The rows of M fall into several groups, and each row is roughly a mix of its group's hidden directions.
M (108 x 14):
13 -26 -17 -8 -15 24 25 -26 -4 -19 1 3 -28 -1

13 -39 10 7 1 23 -14 -3 -12 6 35 18 -2 5

-13 14 -3 -20 10 21 -3 -24 -1 11 23 15 -1 -40

-37 -5 8 17 -21 -13 15 6 -14 -29 -22 -13 -6 -7

-14 -14 -3 33 -32 0 18 -7 26 -23 3 -17 1 5

-20 24 20 -27 -1 -34 10 11 -14 8 -10 21 -2 8

39 -13 -6 -23 8 9 -8 -11 17 20 16 7 5 29

17 -32 -14 18 4 29 -22 -10 -2 14 17 14 11 -18

20 -42 -23 1 6 10 1 9 -5 6 20 2 31 -9

-23 2 -25 -12 18 1 6 14 -5 -19 -22 -7 -35 -19

-5 -6 -13 -18 28 12 13 17 -21 25 -8 1 -20 -30

19 5 11 9 16 3 -15 -14 -2 37 -29 17 -18 17

5 0 10 -18 8 11 -1 -13 -1 10 40 24 19 -31

15 -27 -11 19 0 20 -3 18 -7 -4 40 2 23 10

-13 30 19 3 1 -36 -7 20 14 24 4 -1 20 5

23 -14 -8 -6 -19 16 7 -39 -14 -26 2 -1 -22 -3

-10 24 20 -13 17 -22 -8 18 -10 25 -5 32 2 -14

-14 41 9 -18 -1 -27 -9 -3 -29 -10 -3 -16 9 2

-17 17 22 -14 -3 -21 7 -7 -3 1 -31 12 -39 6

-3 -17 13 11 8 11 -23 -3 17 38 -22 16 -17 18

-19 17 6 -12 8 -26 26 19 -6 -8 -32 16 -20 0

-15 35 21 -7 -25 -3 7 -13 -6 -16 -12 5 -31 13

20 -43 13 9 1 -3 -13 -5 -17 13 -24 5 -17 -19

-2 28 -2 19 16 18 -16 -4 19 10 14 -22 31 -16

-14 -27 8 -3 2 0 -13 -11 42 -4 -31 3 -17 7

-18 11 1 -9 -35 -6 24 -18 7 -16 -16 -33 12 0

4 -9 1 12 31 14 -17 21 -4 29 -6 16 -2 -34

-9 -4 -1 -23 5 -35 9 7 -4 -11 -39 2 -24 7

6 -4 -16 0 9 -22 1 3 24 20 -5 -42 26 9

-9 9 -9 -17 30 -27 15 16 11 4 -28 -10 19 -19

1 -14 -19 -11 17 18 10 14 16 9 -19 7 -15 43

9 -29 16 17 -5 21 -23 -17 1 27 22 11 -16 8

7 0 21 -7 -31 -37 0 -16 6 -8 -4 -5 7 32

39 -25 -6 -5 13 4 -8 -1 15 40 8 -7 -3 0

-8 -1 -14 37 -6 23 -10 -6 5 -31 5 -29 11 -10

5 -1 24 -18 -13 19 -27 -43 -3 -1 9 1 -14 -7

-10 25 -8 -3 21 -22 18 16 19 11 -14 -24 27 -9

-13 -9 14 -7 14 2 -21 -15 7 13 3 21 -16 -46

28 -7 11 -3 -9 -26 -12 -4 25 27 9 -12 15 27

-2 -13 21 -6 -9 -23 1 -19 21 -7 -44 -7 -13 -9

-17 32 9 -20 -7 -17 18 -4 -5 -13 -33 10 -22 -7

19 25 -2 19 21 -8 -26 -23 -8 -22 10 9 -5 -24

-3 -13 2 -9 12 -14 44 25 -1 25 9 12 20 -4

-4 0 -6 -2 -21 -9 23 29 -21 -16 29 -18 24 0

12 3 1 -41 13 -9 32 -15 -3 0 -22 10 -9 -19

-7 21 -3 22 -1 -3 -3 -16 25 43 -20 -15 -4 -8

-28 -2 -8 3 19 29 -4 15 -28 -27 -16 9 -4 -16

-1 -8 -14 -26 24 -10 17 12 -9 -10 -21 19 17 -33

18 -43 1 15 -1 5 -15 8 23 9 -5 -15 14 26

-2 19 22 7 1 30 -33 -32 3 3 8 5 -10 -17

0 -9 4 1 36 18 -24 23 -13 17 -12 26 3 -19

21 9 -10 28 9 23 -11 -6 28 15 26 6 6 -22

16 22 3 -19 7 2 13 -44 9 4 -31 3 -6 2

-30 -26 -9 13 0 -4 -15 40 2 -15 8 -6 -16 -13

3 -17 11 -9 -25 7 11 -28 -7 30 -7 26 -25 -7

-10 1 6 -28 34 -19 15 25 -8 -22 -9 11 12 -13

-6 39 7 -34 -9 -25 17 -9 -6 1 10 13 -3 14

8 -17 3 16 -1 33 -2 -10 -5 26 23 29 6 -23

-1 -10 7 -10 6 -10 3 -12 17 6 -52 0 -27 5

11 -35 -15 4 0 -23 -20 5 7 0 -10 -26 -11 30

-42 -3 -9 -17 -22 19 19 16 -7 19 6 -15 -1 -11

-23 -3 -8 42 -17 14 6 1 13 -30 1 -19 5 -11

-6 9 -12 -18 -7 21 17 -3 -1 -6 46 1 28 -7

-20 29 0 12 -27 23 -6 -29 -3 20 6 -17 11 2

34 5 -12 -3 28 -8 13 24 -27 6 -2 14 -6 22

8 29 0 -7 -12 -11 15 -23 -14 -27 17 -13 20 -27

-13 26 -4 -1 -3 -18 42 11 10 26 -17 -2 10 -9

40 9 -10 -20 23 -4 23 -12 2 -16 -2 12 9 22

-22 4 0 -12 -28 -18 24 -10 -13 -30 -9 -21 -6 19

12 -35 -10 21 3 32 -5 -11 -10 -12 -9 4 -18 -25

-19 12 30 -11 15 -14 0 3 -5 -3 -23 23 -37 0

-32 -27 19 -8 -9 -1 -12 -3 20 14 -14 4 -15 -31

14 -14 6 -4 32 6 -22 18 -12 33 -10 18 -2 -21

-12 14 9 20 31 -13 -21 3 25 26 -20 -16 -10 -2

-19 7 -20 34 -7 7 -22 10 8 -25 1 -22 -8 21

-17 -17 -13 23 -5 -9 -7 38 0 -17 -14 -18 -17 20

-18 3 -1 29 23 16 -17 24 -8 3 -9 3 6 -37

1 20 -39 11 -16 -11 8 -2 10 1 -39 -13 3 -11

3 8 -1 22 -31 34 -8 -14 -16 -13 15 23 -16 1

13 -17 2 -16 -14 12 16 -27 -12 -18 -5 32 -29 -2

-2 -20 -10 23 -12 15 2 -16 -18 -26 -11 -29 -14 -24

20 -18 -5 33 0 29 -24 -19 -1 -17 2 -1 -1 -22

-3 -30 7 12 22 -3 -30 15 18 6 -13 21 -26 -2

-13 8 0 -18 14 -27 42 25 1 9 -15 6 11 -7

-11 -11 13 -4 35 -8 -14 10 -6 -2 -24 29 -25 -16

-10 10 -16 1 7 -28 36 24 8 19 -28 1 6 -5

4 -15 19 11 -13 22 -31 -21 -10 -3 12 16 -32 10

6 15 -21 -15 27 -5 11 8 -22 -26 15 7 -12 -31

-18 22 -1 -35 1 -22 15 14 -3 3 1 -12 11 34

6 -5 2 8 6 -1 8 0 20 35 26 -28 33 6

-19 30 -17 -23 5 -10 17 10 -9 0 8 -38 8 11

22 8 -17 -28 20 -4 33 14 -21 -15 16 9 6 -4

26 3 7 19 16 -30 -11 24 -34 -5 1 8 -8 -13

16 31 -16 25 1 8 -5 -7 -14 2 -10 -14 -1 40

-15 20 0 31 -25 0 -18 -20 6 -9 -19 -29 -2 14

28 21 -10 -10 -1 11 24 -13 -3 2 7 -2 23 39

45 1 5 -7 11 -13 19 9 -16 6 7 14 19 27

6 -25 -17 28 29 3 -8 33 5 9 14 2 19 1

-38 30 -6 5 3 -13 15 21 -9 -4 -3 -29 6 -14

-23 1 1 40 6 19 -21 12 -2 -25 -8 0 14 -19

7 -7 19 -27 14 -25 -15 10 -29 23 -23 10 -4 1

-23 14 15 -17 19 -24 -11 29 -25 11 -20 0 11 2

5 17 -14 26 -8 13 3 4 16 12 25 -28 34 5

-11 35 -3 -7 -29 -14 34 7 -7 -18 -11 -3 -7 13

3 23 -12 -27 5 15 18 -43 17 -17 -3 -1 6 -5

0 -24 -7 -20 1 3 21 6 31 -9 -25 -3 -3 35

-5 11 6 -28 -4 -16 25 -9 -18 -6 -6 -2 -3 -45

25 -28 -11 -3 -24 12 15 -33 4 -16 5 -10 -19 11
Here is one row of each group, with its name. Which group are the others in?
2 -35 7 17 18 4 -25 16 -10 -4 5 24 -28 12 | B
20 -19 -11 12 23 36 -18 -4 -10 4 -1 12 -10 -29 | U
40 6 2 -2 0 -11 19 -7 1 -6 -11 -1 19 41 | W

3 -7 6 8 -25 25 -12 -17 -19 -10 3 33 -31 -3 | B
0 -18 10 -9 -10 7 -12 -9 -23 -20 -8 34 -37 1 | B
-4 6 11 -11 28 -14 -11 26 -13 38 -12 12 0 -20 | U
-12 3 7 -9 30 -21 30 22 10 28 -9 5 16 -14 | B
13 -18 8 11 6 -19 -4 14 6 6 -44 -1 -20 28 | W
-5 2 15 -14 -24 -18 -3 -19 -3 -2 -20 -3 -41 24 | B
2 13 -8 9 9 -6 0 1 26 21 8 -40 33 3 | B
4 -20 -15 -4 26 9 -2 16 20 0 -23 12 -23 34 | W
-6 40 -16 5 -8 -8 25 6 15 6 -8 -24 27 -7 | B
-7 15 -15 -20 -1 -35 23 12 6 -10 -32 -20 6 5 | B
-5 -13 25 -18 7 3 -16 -14 -15 -10 -11 31 -36 -7 | B
